0.87,-2.05,-1.29,0.53,4.03
2.55,-3.61,-2.50,2.18,7.38
0.14,-0.88,-0.49,0.06,1.94
-> -0.49

-4.83,1.75,5.23,2.74,2.44,-4.74
-1.37,4.96,5.06,-5.08,1.38,-3.59
-4.83,7.20,-1.99,-7.08,1.38,-3.96
-> -7.08

0.31,6.98,-4.69,-5.36,-1.92,6.78,-4.52
0.26,-3.61,3.23,3.50,1.79,-3.68,3.07
0.21,-3.42,2.98,3.29,1.55,-3.42,2.85
-> 1.55

0.34,-0.62,1.62,2.13,-0.05,-1.36
3.50,-0.96,-5.88,3.64,0.17,-4.15
-2.00,-0.44,5.18,2.52,-0.86,-0.33
-> 2.52

1.74,3.48,5.17,-4.03
0.45,6.68,-0.64,3.54
1.66,6.20,3.87,-1.44
-> 6.20

-4.72,-2.61,-2.78,3.31,0.22,-4.47,-2.33
3.33,0.85,0.88,-2.40,-3.25,2.84,-0.14
3.84,0.59,0.99,-3.69,5.73,4.31,2.29
-> 5.73
---
(697, 34, 779, 747, 834) => 834, 34
(7890, 2974, 2312, 4331, 6157, 3793) => 7890, 2312
((873, 783, 585, 231, 803), (358, 818, 852, 699, 823), (547, 691, 592, 824, 671)) => 873, 231
((43, 48, 80, 47, 28), (74, 53, 49, 65, 16), (62, 48, 44, 34, 50)) => 80, 16
((26, 18, -37, -26, 34, -15, -13), (-21, -2, 16, 0, -2, 11, 4)) => 34, -37
(1291, 9408, 4813, 1196) => 9408, 1196
((14, 1, -50, -19, 17), (14, 10, 37, 31, 0), (41, 18, -22, 1, 26)) => 41, -50
(806, 524, 603, 355, 479, 208) => 806, 208
---
[ 5.96  1.83 -3.84 -3.45 -6.68  7.21] out -3.84

[[-3.68  2.41 -6.99  4.44 -2.35]
 [-3.37  1.36  0.32 -5.34  4.46]] out -6.99

[[-2.66  7.11  1.27  1.71]
 [ 2.91 -5.17 -2.59 -2.19]] out 1.27

[[ 4.04 -1.12  1.79 -3.62  1.84 -4.81]
 [-0.18  7.04  5.09  7.04 -4.15  0.00]] out 1.79

[ 2.58  3.29 -0.83  0.98  4.22 -5.31 -3.33] out -0.83

[[ 5.75  5.10 -7.33  0.99  6.86]
 [ 2.44 -4.09  5.87  1.05 -3.03]
 [-2.71 -5.30 -3.84 -0.32  2.74]] out -7.33

[ 6.14  2.92 -5.69 -2.43  0.05  7.31] out -5.69

[3.79 4.20 6.05 2.08 2.86 2.93 4.38] out 6.05
---
[[95, 68, 28, 70, 66, 51], [64, 80, 21, 81, 59, 32], [23, 45, 3, 38, 43, 35]] out 95, 35
[-32, 23, 31, 25, -27, -28, -4] out -32, -4
[7, 8, 6, 3, 3, 2] out 7, 2
[218, 108, 17, 131] out 218, 131
[763, -406, -668, 611, -592] out 763, -592
[[9329, 4954, 5292, 1525, 8100], [6921, 6867, 4844, 4063, 7341]] out 9329, 7341
[5155, 7172, 4167, 3841, 9493, 1172, 6139] out 5155, 6139
[113, 335, 200, 793] out 113, 793
[[5, 2, 2, 3], [2, 5, 6, 7], [3, 5, 3, 5]] out 5, 5
[[492, 371, 522, 271, 724], [68, 765, 90, 381, 307], [923, 374, 118, 431, 305]] out 492, 305
---
[[ 0.02 -0.43 -0.13  5.43  0.95  1.93 -1.14]
 [-0.24 -0.60 -0.42  1.18  0.05  0.24  0.18]
 [-0.42  1.11 -0.18 -0.44  0.36  0.28 -1.68]] => -0.43

[[-1.87  0.61 -3.12 -3.70 -2.44]
 [ 1.97  2.12  0.36  6.45  0.80]
 [-5.69  1.80 -2.16 -4.69  1.14]] => 0.61

[[ 0.15  2.84  5.73  0.30  4.76  5.69]
 [-4.93  2.51 -0.10 -2.43  3.85  1.37]
 [-3.32  6.23  1.91 -0.75 -2.08 -0.67]] => 2.84

[[-0.09  0.24  0.03  0.13  0.29]
 [-2.87  6.12 -4.40  1.08 -4.72]
 [-0.26  3.81 -4.21  5.26  0.04]] => 0.24

[[-0.30 -0.10  5.43 -5.46]
 [-4.18  2.03 -2.39  1.14]
 [ 0.11  4.12  0.05 -5.58]] => -0.10

[[-5.05  2.75  0.38  1.75]
 [ 4.17  5.86 -6.24  1.13]
 [-5.08 -0.86  3.47 -4.59]] => 2.75

[[-0.93 -0.43 -5.12  1.29]
 [-0.93 -0.16 -6.68  1.71]
 [-0.93 -0.36 -5.54  1.41]] => -0.43

[[-0.50 -1.14  2.59 -2.80  1.45  1.29 -2.17]
 [-2.67  5.53 -0.89  3.49 -3.13 -1.96  3.07]
 [ 1.02  0.99 -3.21  1.85 -1.87 -0.24  2.52]] => -1.14
---
[[ 3.37 -6.09 -2.90  4.15  1.84]
 [ 3.07  2.66 -7.23 -0.58 -2.81]] gives 2.66

[[ 2.88  2.50  3.24  7.00 -2.03  2.33]
 [ 1.87  7.09  5.98 -3.82 -1.43  0.98]
 [ 3.18  5.11  5.24 -3.01 -1.90  2.29]] gives 7.09

[[-4.17 -1.16 -0.05  1.34 -2.23]
 [-3.95 -1.02 -0.05  1.25 -2.15]
 [ 5.48  2.61  1.56  0.47  0.20]] gives -1.02

[[-6.16  2.23 -0.47  3.74  5.33  0.56]
 [ 1.89 -1.11  4.69  2.70  5.24 -4.75]] gives -1.11

[[-0.15 -0.88  7.35  6.22  7.00]
 [-2.53 -1.26  6.13  2.28  0.32]] gives -1.26

[[ 0.36  5.25 -4.65  0.08  0.38]
 [-1.14 -5.00  3.44 -0.44 -1.27]] gives -5.00
---
[-4.58  1.36 -7.17 -5.09] --> 1.36, -4.58

[2.37 7.33 4.98 2.05] --> 7.33, 4.98

[ 5.36  1.62 -4.88 -4.08] --> 5.36, 1.62

[ 0.75 -0.34 -0.14  0.02  3.38  5.67] --> 5.67, 3.38

[-0.21  0.29  0.35  0.16  0.68  5.26] --> 5.26, 0.68

[-4.83  7.12 -7.30 -1.50 -2.45] --> 7.12, -1.50

[[-5.80  6.64 -2.47 -0.79  6.18]
 [-4.69  2.38 -0.73 -6.27 -4.44]] --> 6.64, 6.18

[-7.47  1.06 -2.62  1.56  2.11  2.33] --> 2.33, 2.11

[[ 3.08 -3.59 -1.43 -2.35 -5.28 -1.09  0.52]
 [ 1.70  0.61 -1.24 -0.38  1.12 -0.61  1.73]] --> 3.08, 1.73

[[ 0.73  1.85  0.40 -4.73  6.94 -2.63]
 [-3.60 -4.17  0.87  1.59  0.47 -7.09]
 [ 4.30  5.53 -0.23  5.80  2.40 -0.21]] --> 6.94, 5.80
---
[[-6.2, -14.4, 19.5, -0.3, 12.7, 19.5], [-6.7, -13.5, 19.9, -1.3, 12.2, 19.4]] ==> -14.4
[-0.8, -0.1, 1.2, 1.5, -1.6] ==> -0.1
[-0.11, -0.07, -0.10, 0.15, -0.06, -0.05, 0.05] ==> -0.07
[[52.54, -62.23, -138.99, 34.35, 86.50, 8.77], [143.08, 2.32, -46.53, 76.85, 49.51, -76.73], [-66.61, 72.18, 209.61, -105.87, -208.22, -45.37]] ==> -62.23
[-12.30, 8.47, -11.66, -17.76, -10.66, 3.54, 12.07] ==> 8.47
[[-0.178, -0.087, 0.006, -0.123, -0.150, -0.158], [-0.130, -0.183, -0.129, -0.110, -0.151, 0.135]] ==> -0.087
[[-0.4, -2.1, 0.6, -0.2, -0.8], [-1.4, -1.6, 0.6, -0.1, 1.7]] ==> -2.1
[[-0.072, -0.164, -0.117, -0.196, 0.135, -0.127], [-0.066, -0.162, 0.004, -0.173, -0.009, -0.064]] ==> -0.164
[[-1.126, -6.599, -0.645, 3.884, 5.628, -0.919, -3.181], [-5.261, -0.209, 7.327, -7.347, 12.678, -4.453, -13.524]] ==> -6.599
[[-0.317, -0.073, -0.276, 0.172, 1.254], [-0.049, 0.321, -0.624, 0.038, 1.153], [1.141, -1.790, 1.238, 0.729, 0.855]] ==> -0.073
